One turn sends every row of this set to another row. A few are shown first. Where does it send the rows asked after them?
j_17: [  7  38  -6 -16   9 -42   9  21  12   8 -27  -4 -11  -7   9   7]
j_947: [ -4   9 -10 -42 -16   9  -8 -10   7  48   9 -27 -13   5 -11  -1]
j_575: [ 17   4 -19   3  16  -2  11 -14  -5  -6 -52   4  -1 -15  -9  20]
j_736: [  5   8 -27 -35  -7  10   8  31  17  -7  30   2  24  11 -20  -3]
j_846: [ 33 -11 -24 -23  -5  -5 -17  18  11  -7  -1  10 -18   5 -35  13]
j_488: [  5   9 -11 -17  -7  31  -1   5   6  -4 -44  -4   6  -2 -26  41]
j_494: [  8   2 -33 -52  -6 -13  -2  22   1   2   3  -4   9   1  32 -17]
j_200: [ 14 -18 -31 -16 -30  17 -11  15 -14   9  16  -2  23   0  -3 -10]
j_266: [ -1  35   0 -15  13 -35  -9   5  -3  14 -28 -20  -4  -8  13 -18]
j_905: [  1  26  -9 -34 -31  15  17  -5   4  42   9 -15 -14   9 -18  13]
j_737: [  2  11  -3 -17  -8  40  -7 -13   3  -2 -40 -14  11   0 -27  20]
j_642: [  4  18 -11 -13  39  -2   7 -18   4 -12 -42  -9   6  -9 -18   3]
j_654: [ -4   9 -22  14   4 -11  28  18  -7  26  -8  -9  16  -6  22  21]
j_962: [ -1 -10 -20   2  20 -18   4   7  19  33  -5 -13  11  -4  27   8]
j_352: [ 13  11 -22 -46 -18   2   5  -5   6   3   8  -5  11   5  25 -36]
j_796: [ -3   3 -13 -30  12  21 -16  14  11  -4 -41 -14   7  -3 -23  37]
j_157: [ -6  22 -20 -37 -23   1  16  23  -6  40   5 -15 -14   3 -13  32]
j_508: [-10   5 -21 -46  -8  -4  -9  18  -3  46   4 -27 -13   0  -4  20]
j_286: [ 19  24 -24 -34 -35   5  29   4  -1  -2   6   8   8   6  19 -18]
j_895: [ 14  33   5   1 -13 -23   0 -15  -2  18 -30  -9  -7  -8  12 -20]
j_341: [ 13  14 -14 -36  16  -1 -13  17   5 -16   9  -7  -6  12 -46  -7]
j_712: [ -2  11  -6   1  19  -5  17 -15  31  27   5 -15  15   6  13 -11]
j_385: [ -4   5 -28 -28 -11  15  -2  29 -19  -2  23 -12  33   4 -12 -13]
j_250: [ 13   5 -18 -10  34  -9   5 -10  14  -9 -46   1  -2 -11 -12  18]
j_609: [  9  17 -13 -20  -4  12 -11   9 -36 -12   2 -15   1   5 -41 -15]
j_45: [ 14  14 -36 -42 -23  -9  23  31  -6  -3   2   8   8   0  26   1]
j_13: [ -6  30  -7  12   2   2  42  -4   6  21   1 -10  20   3   8   2]
j_151: [  7  17 -12   0  21   5  12 -21 -15  -9 -47  -7   7 -12 -14   5]
j_229: [ 21  35  -2   1 -16 -30  17   2  13  12 -30   6 -15  -7   8   5]
j_510: [ 29  -8 -23  -6 -26   8 -15  10 -31  -3  -8   2 -11  -1 -30   5]
j_623: [ 22 -15 -31 -23 -25  13  -1  16  22   4  22  12  15   6 -11   0]
j_21: [ -6   5  -5 -30  13  31 -22  -6   9  -1 -38 -23  12  -1 -24  16]

j_947 goes to j_905
j_712 goes to j_13
j_642 goes to j_151
Now find these:
j_341 goes to j_609
j_17 goes to j_266
j_21 goes to j_737
j_385 goes to j_200
j_286 goes to j_45

One turn sends every row of this set to another row. A few are shown first. Where does it send the rows asked after them?
j_290: [ 37  23  70 -35  14  29   3  33  17  46 -39   7   2  31  20 -25  37  -1
 -10   4]
j_871: [  5 -12  53 -30   8  17 -17  26  12  47 -11  15  23  24  12 -23  49  19
 -30 -11]
j_450: [ 32   3  16   0  -5  24 -47  40  16  61 -30   2  -7  36  17 -24 -26 -15
 -24  -1]
j_800: [ 19   6  76 -15   9  39 -26  25  33  52 -26 -10  10  49  15  -6  -7 -17
 -27  -8]
j_258: [ 37  -2 -24 -21  31  40  14  24  17  38 -29  -2  28  18   6 -37  15  -8
  -5  -4]
j_911: [ 27  -6 -16   2  27  26  16  27  -4  45 -28 -12  15  30  15 -42  21 -10
   1   3]
j_372: [ 28  12  74 -50  18  47   1  17   6  37 -25   2  21  20  11 -32  31  -5
  -3  -4]
j_187: [ 53  31   6  10  -1  64  -5  27   5  27 -24  -3  11  52  28 -27   7   5
   0 -17]
j_922: [  9 -10  10  -6 -34  26 -47  26  27  40 -29  16  28  17   0 -26  -8 -22
 -17  18]
j_55: [ 35  -3 -16  -8  23  31  23  26   6  33 -31   3  24  23   7 -44  18 -12
   5   9]
j_540: [  9   6  69 -16  -9  30 -21  20  46  43 -38  11  30  39  -3  -2   6 -15
 -22  18]
j_405: [ 27   6  34  -4 -12  37 -31  20  -6  46 -42  13  13  30  -2 -34 -27 -27
   9  33]
j_457: [ 24  -4 -25 -18  30  37   3  17   5  47 -36 -13  34  17  -2 -27  21  -4
  -3   2]
j_90: [  8 -13  72 -13  -9  33 -13  22  44  29  -5  13  27  40  14 -23   0 -20
 -30  -8]
j_85: [ 20 -17  19 -18   3  42 -47  16  -6  50  -9  20  21  25  -6 -31 -35  -6
 -17   1]
j_464: [ 30  27  -1  22 -24  46 -13  25   7  25 -40   5  28  46  14 -20  30   6
   2   9]
j_177: [ 26  12  -9  14  -3  51 -28  20  -8  38 -19   8  28  51   8 -13  18  31
 -15 -13]
j_270: [ 18   9  57 -23   4   8  -9  36  20  50 -35  18   8  30  14 -19  53  11
 -22   9]
j_426: [ 13  -8  69 -16  16  28 -24  20  28  49 -18  28  22  51  -4  -9  -9   6
 -35   1]
j_108: [ 37  21   8  -1  -2  73  -6   6 -12  17 -21  12  39  42   2 -27   7   9
  11  -2]
j_634: [ 18  -5 -23  -3  18  29   6  23   7  48 -33 -25  25  21  12 -32  29 -12
  -1   0]
j_517: [  4  -6  86 -11   4  37 -17   9  11  41 -20   8  29  47  -2 -17  -4 -18
 -10  12]
j_353: [ 33  -3  24 -17 -19  49 -29  27  26  32 -13   1  13  18  18 -44 -32 -39
  -8  -5]
j_279: [ 27  12  -8   0 -18  66 -16  17  19  15  -7   1  42  33  14 -23  20   8
 -11 -24]
j_115: [  9  -7  61 -46   9  40  -9  14  12  35  -4   4  33  14  11 -30  41   1
 -16 -17]

j_55 goes to j_634
j_290 goes to j_871
j_279 goes to j_187
Now find these:
j_800 goes to j_426
j_85 goes to j_405

